In the rows, zero is written as 128.
One hidden turn or mirror swaps the rows below in pairs. Which row is each named row swapped with?
The rows were stretched afterwards, more along some directions than others.
K361: [123 134 142 120 103 133 118 122 136 102 104 134 171 154 138 128 143 114]
K676: [137 110 133 125 145 160 148 108 101  99 102 110 127 153 154 136 142  87]
K779: [123 138 121 122 134 132 114 135 172 120 175 146 130 120  99 144 136 127]
K355: [155 106 114 121 142 145 141 149 109  71 116 114 152 148 114 146 126  84]
K677: [137 133 125 155 129 128 150 143 105 153 105 107 138 125 106 122 111 140]
K917: [151  93 137 142 147 159 142 146 115  82 104 117 138 154 139 147 147  94]
K45: [118 140 136 143 110 123 119 135 144 124  88 139 153 142 145 123 127 150]
K330: [112 118 135 139  80 133 139 140 147 100  80 153 167 132 149 132 142 116]
K924: [128 128 130 147 133 124 187 132 106 131 104 124 136 116 134 134 123 162]
K902: [136 135 137 159 119 115 150 156 111 150 111 109 145 119 131 110 124 165]
K346: [135 125 121 123  92 142 116 146 125  92  97 142 168 157 122 134 106 126]
K668: [142  76 137 145 145 155 136 143 130  77 108 103 153 147 145 136 130  86]
K342: [142 131 116 148 119 108 189 145  98 140 111 113 138  98 114 133 120 150]
K596: [124 133 129 128 108 115 125 126 133 103 102 121 177 150 138 117 125 129]
K636: [158 114 123 126 155 151 125 139 125  78 139 116 154 134 112 145 147  82]
K520: [128 108 147 129 149 154 133 128 141  85 125 126 143 154 114 137 142  72]
K792: [133 105 113 137 151 151 149 148 123  74 114 112 163 130 115 135 147 106]
K640: [124 145 146 139 119 113 151 135 126 147 134 137 140 109 101 125 121 143]
K398: [153 140 134 159 135 106 158 156 116 138 117 111 152 124 113 125 119 149]
K553: [117 113 116 145 130 148 128 136 165 127 135 146 108 125 117 153 135 109]
K689: [119 110 134 148  81 128 133 133 123 107  70 132 165 136 172 123 134 130]
K14: [137 131 124 154 124 125 184 158 111 128 117 125 152 116  96 146 114 145]
K475: [142 135 116 144 129 120 173 135  83 128 109 116 147 107 107 138 137 134]
K782: [136  95 135 152 135 160 150 169 133  73 113 122 155 133 126 145 146 108]
K313: [124 135 148 163 105 156 121 141 147 108 108 146 162 139 138 136 160 132]
K486: [113 154 111 131 140 151 113 140 173 128 143 163 117 131  92 152 130 117]
K617: [125 124 137 143 127 106 161 128 116 158 115 113 139 110 122 115 122 140]
K808: [155  87 132 130 135 156 141 131 111  86  91 106 139 157 153 136 131  85]
K528: [124 114 151 158  94 125 123 137 153 124  98 129 159 138 152 115 145 131]
K271: [114 123 140 139  94 123 124 126 138 105  94 138 165 133 163 121 152 137]
K549: [127  88 142 133 137 138 151 135 127  82 101 111 159 139 149 127 148  88]
K114: [111 137 117 127 132 131 117 117 160 132 143 145 117 121 115 140 146 116]
K960: [150  94 133 128 146 174 131 138 125  85 114 116 142 169 122 153 125  73]
K526: [118 130 116 151 119 160 128 144 168 128 133 162 108 124 108 152 146 107]
K273: [110 137 106 114 113 117 119 134 167 125 140 151 130 105 107 134 130 113]
K201: [130 137 111 143 125 152 140 158 155 109 166 150 125 126  70 162 133 114]
K864: [118 127 125 148  81 140 132 144 137 113  75 156 157 133 148 129 132 135]
K325: [139 103 124 141 131 161 150 151 119  87 110 117 127 138 135 135 134 117]
K177: [134 121 132 160 120 104 164 149 110 149 108 104 144 112 129 117 102 148]
K425: [120 134 118 136 128 176 130 121 151 127 148 164 117 135  81 165 146  85]
K711: [158 127 127 155 126 123 163 153 100 129 126 113 149 119 100 136 122 145]
K812: [116 147 120 122 142 137 129 132 174 129 171 155 124 122  76 156 141 121]
K724: [121 140 129 141 136 156 112 126 161 116 159 144 122 116 110 151 173 105]
K624: [116 130 125 137 121 148 122 129 177 149 140 159 105 127 101 148 135 103]
K435: [113 122 134 138  92 147 145 156 148  95  85 171 157 155 136 147 122 123]
K746: [134 137 114 147 108 120 173 141  85 136  91 110 141 112 123 116 112 164]

K864 is swapped with K526
K271 is swapped with K114
K45 is swapped with K724
K924 is swapped with K676

One hidden turn or mirror swaps the rows below in pairs. Which row is each named row swapped with?
The rows were stretched afterwards, more along some directions than others.
K745: [116 133 135 150 120 112 129 142 153  91 133 106 134 130 123 136 115 126]
K420: [122 150 148 134 130 111 159 153 143  99 133 104 129 120 144 138 131 148]
K77: [125 123 128 149 126 146 166 135 122 121 141 156 117 143 134 113 135 132]
K633: [135 144 102 122 142 152 168 161 116 128 157 144 111 128 150 132 139 158]
K597: [111 149 140 137 115 115 155 150 149  97 127 108 130 122 139 140 122 141]
K741: [137 142  97 124 142 152 178 167 113 130 161 138 115 126 153 132 149 163]
K866: [143 120 125 107 142 115 127 153 165 155 127  89 131 123 116 113 160 131]
K785: [138 145  88 117 142 154 175 164 121 131 160 135 117 125 151 129 136 160]
K186: [135 125  96 119 156 121 130 149 166 153 144  74 134 109 107 125 157 135]
K238: [123 120 129 148 126 145 176 141 122 124 150 157 122 136 140 118 143 142]
K961: [128 125 113 116 156 119 134 158 158 159 138  93 128 113 119 114 148 147]
K390: [128 120 129 148 129 147 167 141 121 128 143 160 118 141 140 116 139 135]
K278: [121 135 109 101 156 116 133 138 166 163 130  88 138 121 122 117 161 146]
K407: [132 123 129 149 132 145 173 144 120 128 150 150 123 137 135 116 146 140]
K168: [137 129 104 108 147 114 132 142 169 152 135  82 137 122 109 113 150 140]
K751: [121 133 157 135 113 111 129 149 151  99 115 107 130 128 135 133 134 134]
K229: [139 127 119 106 157 117 127 148 170 159 128  89 135 127 114 110 161 131]
K687: [140 145  96 122 143 152 178 161 118 133 160 137 117 123 151 134 145 162]
K903: [104 133 154 126 122 106 116 146 133 104 108 108 133 141 139 134 139 143]
K979: [135 120 118 107 138 120 129 154 160 158 131  90 137 121 125 112 153 130]
K231: [123 124 129 148 129 148 174 144 121 130 149 158 117 135 139 115 144 142]
K452: [145 125 117 109 148 120 148 159 165 168 141  82 149 114 128 121 160 145]
K140: [116 127 157 130 111 112 129 151 138  94 115 114 132 134 140 132 133 132]
K871: [118 144 139 147 121 109 140 152 140  88 129  96 128 123 130 137 116 149]
K142: [138 145  95 126 138 155 171 161 118 120 151 131 110 125 149 129 140 156]
K394: [137 130 118 105 157 121 145 147 166 161 136  95 135 116 131 112 148 138]
K942: [132 128 123 112 149 110 118 155 153 154 118  85 133 136 117 106 157 132]
K772: [139 146  93 122 143 153 174 166 121 128 156 138 106 126 148 127 137 157]
K915: [106 136 147 135 123 116 127 147 132  88 106 118 115 131 132 128 125 130]
K543: [114 139 145 148 120 112 148 168 150 105 133 104 125 122 143 135 134 144]
K61: [126 125 135 153 128 144 174 141 124 121 144 155 115 134 133 120 140 139]
K20: [128 120 106 116 138 122 133 150 168 160 137  82 140 119 132 117 144 138]
K349: [109 150 138 135 126 114 133 142 139  92 107 108 125 139 137 122 117 127]
K301: [124 121 128 145 130 144 175 145 128 135 156 161 121 137 139 116 142 141]
K939: [112 140 149 132 120 111 134 142 134  91 120 106 133 136 136 138 127 134]
K641: [132 144  96 118 145 152 172 164 118 131 157 140 111 127 149 129 148 162]
K539: [121 141 159 140 116 114 144 157 140  98 120 115 130 128 146 141 120 137]
K819: [147 129 118 109 150 113 124 145 162 160 132  92 130 117 112 118 152 132]
K339: [134 130 104 108 144 128 138 143 175 158 125  89 137 118 122 110 142 129]
K823: [119 128 149 135 120 114 128 145 130  96 114 111 139 124 139 134 137 134]
K913: [135 147  95 124 138 155 171 161 119 126 156 139 112 128 151 127 135 159]
K793: [130 124 128 148 132 148 175 145 118 128 146 160 120 137 143 117 141 137]

K823 is swapped with K819
K407 is swapped with K633
K961 is swapped with K871
K866 is swapped with K140

One hidden turn or mirror swaps the rows below in pairs. Which row is each named row swapped with?
The rows were stretched afterwards, more along some directions than others.
K143: [145 106 146 100 173 104 122 123 143 143 175 132 127 107 127 129 186 142
 145 134  83 149]
K777: [144 102 151 109 130 135 126 133  99 165 123  95 130 142 101 127 120 158
 160 151  68 106]
K973: [143 126 115 123 160 102 147 115 130 153 163 110 118 154 117 135 158 154
 130 161 102 134]
K181: [121 136 114 137 146 129 124 111 142 136 122 120 138 129 126 143 147 146
 144 123  80 119]
K507: [116 128 150  97 131 115 128 104 108 122 126 123 102 143 139 135 128 161
 141 129 108 101]
K900: [139  94 169 111 115 119 127 138 111 140 154 109 133 131 108 120 158 136
 145 122  80 126]
K240: [121 127 152  96 146  96 102 137 116 133 128 128 121 110 119 149 141 128
 125 123 109 141]
K943: [155 108 134 129 163 118 161 132 111 162 129  96 105 105 140 111 148 138
 175 130  56 123]
K357: [140 128 131 116 169 131 137 116  99 161 153  94 111 133  92 118 164 171
 149 153  81 119]
K160: [136 100 127  89 146  88  96  88  82 153 145  94 117 129 105 125 160 190
 163 132  55 134]
K489: [116 119 147 133 157 123 111  93 122 171 177 127 100 112 118 143 139 156
 127 151 111 133]
K850: [124 127 135 102 151  98 109  96  81 155 129 107  75 114 125 143 116 148
 148 130  99 129]
K824: [108 133 137 105 147 112 132  94 124 140 144 111 109 111 112 156 111 146
 137 163 108 132]
K323: [154  90 165 109 134 129 133 152 128 158 141 112 142 116 117 139 147 150
 133 130  87 120]
K836: [153 114 116 126 153 112 102 127  98 171 137 111 142 126  89 125 135 148
 150 143  80 120]
K403: [132 140 146 121 109 163 144 125 146 134 122 117 130 153 127 128 141 147
 135 130 110 103]
K87: [128 101 133 122 169  82  94 113 113 170 158 129 110 108 122 127 163 143
 154 124  98 155]
K236: [131 108 138 108 124 109 138 134  89 142  98 102 114 147 131 116 130 151
 168 100  78 108]
K138: [154 103 132 109 178 118 136 118 145 161 108 120 115 120 111 126 154 154
 159 144  93 125]
K135: [133 127 113 122 181  93 140  84  90 153 157  82  91 135  90 113 161 178
 177 174  62 132]
K576: [150  89 145 107 143 112 132 126 111 175 143 103 121 121 101 143 112 156
 136 167 109 121]
K244: [157  66 155  99 138 117 137 140 117 167 136 116 118 103 113 142 117 151
 145 157  97 121]
K110: [164 101 130 133 160 124 162 142 137 165 111 104 116 118 138 129 145 135
 164 121  67 121]
K297: [127 124 119 130 155 117 138  88 126 160 164 108  97 135 100 129 155 151
 141 159 126 135]
K245: [133 126 136  94 162 101 117  96 143 125 142 114 129 141 105 128 183 164
 157 160  99 132]
K794: [142 113 111 120 178  96 114 107  77 165 162  89 119 136  74 123 145 179
 165 179  64 132]
K348: [164  80 126 117 148  99 135 120 126 167 136  89 154 105 118 114 167 169
 178 139  41 130]
K170: [156 124  89 123 190  88 137 121 129 130 158 101 126 136 120 109 193 150
 186 165  68 147]
K542: [129  86 168 103 159 110 124  99 112 171 166 121 110 101 117 137 128 138
 145 142  98 113]
K574: [141 116 132 102 175 111 102 107 126 176 152 119 106 102  74 144 139 144
 146 170 102 161]
K685: [128  99 154  86 180  97 129 105 115 145 166 111  97  95 113 137 160 159
 158 160  90 145]
K774: [136 127 165  77 144 104 104 110 143 135 145 117 134 126  91 124 173 138
 152 147  97 154]
K116: [136  95 127 110 146  93 121 102  92 165 133  96 110 121  88 140 113 161
 162 168  87 128]
K305: [138 104 140 101 157  66 119 120  74 142 147  85 100 130  98 138 155 171
 158 153  53 138]
K649: [130 114 126 106 139 127 139 116 147 132 136 121 134 114 133 145 134 134
 157 144  74 128]
K997: [138 117 144 118 125 130 108 117 129 162 108 124 126 124  96 123 123 138
 153 132 117 120]
K556: [144 102 136 104 164 108  87 104 133 179 142 134 135 108 105 138 141 130
 151 132  87 132]
K725: [133 122 118 122 170 108 154 139 135 132 114 112 120 153 143 117 164 129
 172 132 102 119]
K315: [140 131 136 113 154 122 112 142 124 156 151 128 135 126 112 135 151 141
 125 142 106 138]
K409: [154 117 123 123 164 111 151 117 109 137 141 100 116 130 139 107 168 148
 173 133  57 107]
K145: [160 106 125 105 177  97 143 112 135 154 111 100 116 130 131 118 166 157
 176 138  72 123]
K611: [135 126 172 121 136 146 141 118 135 154 127 105 108  92 107 134 134 129
 139 142  92 120]
K690: [138 129 124 142 161 120 129 115 166 145 145 106 141 101  94 142 178 153
 150 171 101 141]
K834: [137 123 103 106 164  85  99 116 120 135 168 112 140 128  96 131 177 165
 157 169  89 156]
K809: [125 110 168  88 145 117 114 115 128 148 151 123 137 133  77 125 159 141
 146 145  98 137]
K222: [119 133 166 103 152 121  98  94 114 159 147 118 100 113  91 131 150 148
 134 141 135 133]
K747: [146  96 133 128 164 118 118 115 119 190 158 118 121  87  93 142 124 144
 146 150  78 142]
K982: [166 102 102 116 162 103 147 142  92 159 133  88 107 122 126 111 161 146
 183 132  49 135]

K690 is swapped with K305
K850 is swapped with K222
K87 is swapped with K489

